Each row is where one point has got to under a steady rotation. How many steps took it there?
The counts run from 0 to 583.
[124 117 160  95 149  63 104 148 149 110 110 142 160  92 110 125  82 169
 133 145 161 159 170 121 142 126 175 108 117 173 115 115  97 153  97 151
 136 124 124 175 136 139 124 139 149 155 118] : 207
[ 90 115 146 108 149  81 105 119 143 132  91 135 154 105 114 110 109 176
 123  99 146 142 182 128 139 134 163 116  98 196 111 102  81 138 109 144
 135  98 119 144 146 147 146 147 170 151 123] : 527
[127 119 170  85 143  67 104 159 154 102 129 161 172  87 110 128  87 165
 122 140 162 156 138 123 122 142 146  98 136 176 106 100 113 144 116 152
 143 114 131 159 159 143 109 144 155 157 146] : 550
[ 91 116 146 107 156  80 111 126 139 127 103 142 169 109 115  80 101 181
 126 106 136 139 182 134 122 126 137 104 113 177  88 122  75 131  99 147
 133  89 122 147 153 155 147 148 150 142 127] : 383
[107 137 156 119 139  82 125 124 141  99 110 151 166 108 122 127 100 171
 113 104 139 142 153 125 129 145 149 124 115 212 109  97  88 146 126 171
 137  99 130 151 160 149 112 152 178 139 137] : 226
[105 130 169  93 149  81 111 140 138 114 163 173 180 106 117  93  98 176
 130 127 158 141 153 141 105 140 119  86 130 144 102  94  96 111 103 154
 143 116 102 173 141 154 132 157 133 143 128] : 158
[109 109 153  94 162  70 101 138 144 110 127 148 171  81 101 129 109 165
 140 150 157 157 150 124 135 142 189 126 111 172 121 103 101 138 104 158
 134 116 120 171 141 146 150 133 148 156 130] : 107
[113 139 160 118 136  68 130 134 149  97 121 156 165  87  84 113 112 172
 103 123 146 143 169 134 143 137 146 105 124 195 129  89 108 150 135 170
 142 117 128 152 156 145 117 165 170 146 131] : 367
[ 98 122 150 100 142  85 117 112 140 119 116 147 176  88  90 116 122 177
 124 121 154 137 144 133 125 164 153 121 127 196  93  94  94 139 137 159
 129 100 131 134 162 164 142 137 170 135 142] : 328
[115 113 171  94 148  61 100 152 159 113 125 152 155  88 112 120  99 164
 115 128 161 151 165 133 138 129 164  98 118 170 138  92 115 139 111 144
 155 116 113 165 144 130 125 156 156 164 125] : 449
[105 125 169 107 137  67 109 169 145 111 155 168 174 104 105 146  91 163
 110 123 149 144 169 120 132 123 125  79 111 169 116  98  99 140 109 131
 120 143 122 167 138 159 124 136 152 155 115] : 214
[ 77 122 153 105 144  80 138 145 140 113 155 157 181  89 115 136 109 177
 141 131 122 145 166 114 128 144 132  97 111 176 104 119  90 156 116 127
 102 132 139 154 148 191 127 124 169 138 116] : 35
[ 98 120 168  85 146  82 106 145 140 115 174 177 184  97 118 128 110 162
 123 130 164 140 136 130 116 150 135  98 121 158 121  74 106 115 110 144
 139 127 103 169 145 160 140 142 146 159 131] : 14
[ 81 114 163  95 147  85 103 128 134 130 156 171 155 118 124 111 108 175
 128 112 159 141 165 134 101 147 129  91 107 169 103  75  94 112 104 146
 140 122  98 160 126 162 153 151 147 147 116] : 537
[110 121 150  91 141  85 134 130 150 107 111 160 187  92 111 110 113 160
 113 110 134 136 150 136 136 149 145 121 121 203 106 100  84 129 122 151
 130  99 131 135 184 153 128 146 164 166 142] : 87
[ 91 136 166 119 140  72 111 152 139 117 161 166 184 109  94 126 103 177
 111 111 147 134 164 122 111 136 104  79 121 162  89 102  93 133 121 140
 121 120 125 153 142 174 131 138 157 127 134] : 76
[ 99 102 147  90 148  82 123 124 147 108 106 159 147 103 101 115 108 170
 133 137 143 148 177 128 122 145 171 122 108 207 105 100  90 146 112 157
 117 125 130 147 139 150 142 142 154 157 120] : 288
[ 81 108 154  71 143  87 136 121 140 118 159 172 163  88 118  96 125 173
 141 139 141 143 168 136 122 152 137  93 120 163 124  86 101 128 112 130
 133 139 107 155 144 169 144 151 153 160 103] : 195
[ 95 125 171  93 143  69 126 154 156 109 161 161 182  70 103 131 116 166
 127 140 139 148 141 125 128 145 139  92 131 161 122  98 121 152 128 134
 135 122 131 151 165 168 117 136 173 148 137] : 413
[ 86 125 165  97 159  79 107 142 130 110 175 161 178  97 123 141 104 171
 150 143 153 155 147 121 117 147 153 100 117 151 116  98  99 134 101 149
 128 132 108 188 122 171 141 130 153 133 121] : 497
[ 88 126 165  97 136  80 126 132 150 121 136 142 166  75 127 140 111 172
 128 121 145 147 144 115 144 150 144  96 120 185 125  95 105 164 130 129
 135 122 126 153 154 179 106 137 193 140 120] : 272
[ 85 135 136 119 152  87 140 123 133 113 127 155 192 102  97 100 121 171
 128 111 121 135 187 132 142 133 139 112 102 175 115 112  69 131 106 151
 111 118 117 153 154 168 150 146 151 147 110] : 41
[ 87 119 163  96 131  72 136 148 156 120 129 156 167  88 116 123 112 166
 113 111 127 142 173 126 141 131 127  87 111 188 124  99 101 150 125 116
 128 127 130 136 161 168 116 145 178 163 113] : 132
[103 151 154 136 140  76 125 143 135 100 132 157 188 115 103 112 102 169
 103  97 134 134 172 132 135 126 126 105 111 180 117  94  80 129 116 171
 132 104 117 169 158 150 124 160 155 140 125] : 222
[ 68 128 160 108 139  77 133 136 147 130 157 151 173  79 111 122 128 178
 126 113 128 138 166 126 136 139 123  87 114 163 129  99 105 153 131 121
 133 120 119 148 149 181 131 143 189 134 114] : 275
[104 122 164  96 131  75 133 137 150 100 119 160 149  91 110 128 104 175
 119 131 145 146 158 123 125 150 146 102 121 207 115  93 108 165 137 153
 134 125 136 151 153 156 101 151 179 142 130] : 370
[ 73 114 153 102 161  82 126 133 141 124 140 162 180 101 126  72 116 177
 140 121 128 139 172 135 101 137 138 104 112 157  98 114  89 121 103 152
 140  93 118 154 153 154 155 154 149 146 134] : 240
[118 119 168 104 149  55  94 160 158 117 126 151 160  90  84 120  95 167
 108 126 165 147 163 129 129 126 154  93 123 168 116 100 114 145 117 150
 147 109 131 153 145 137 129 148 156 154 140] : 68
[103 101 156  76 139  89 106 117 143 132 123 163 143 104 104 115 103 178
 128 125 170 143 173 131 119 153 144  87 119 193  96  84  93 131 115 129
 126 138 111 142 131 163 147 142 150 155 108] : 292
[115 121 150  99 158  68 113 138 146 110 117 148 172  90  98  88 100 171
 134 140 151 154 184 136 146 121 160 104 122 154 124 117  93 135  92 154
 143 111 109 174 145 136 138 152 137 154 113] : 204
[ 91  98 150  91 146  75 109 138 151 125 112 158 153 104 111 122 118 160
 112 111 145 139 178 130 129 139 162 110  96 196 122  88  95 129 114 138
 134 114 124 137 149 144 157 141 163 177 124] : 530
[104 126 159  99 143  70 114 131 152 124 125 132 177  68  90 129 108 179
 125 129 155 150 147 119 145 149 147 102 136 175 105 112 107 162 131 136
 132 110 134 146 162 172 119 130 179 130 134] : 29
[126 145 155 111 146  73 125 130 136  91 126 147 176  87  90 127  96 174
 128 143 154 153 154 123 145 146 159 119 131 184 114 107  94 155 116 177
 128 122 123 181 149 153 111 143 155 133 123] : 506
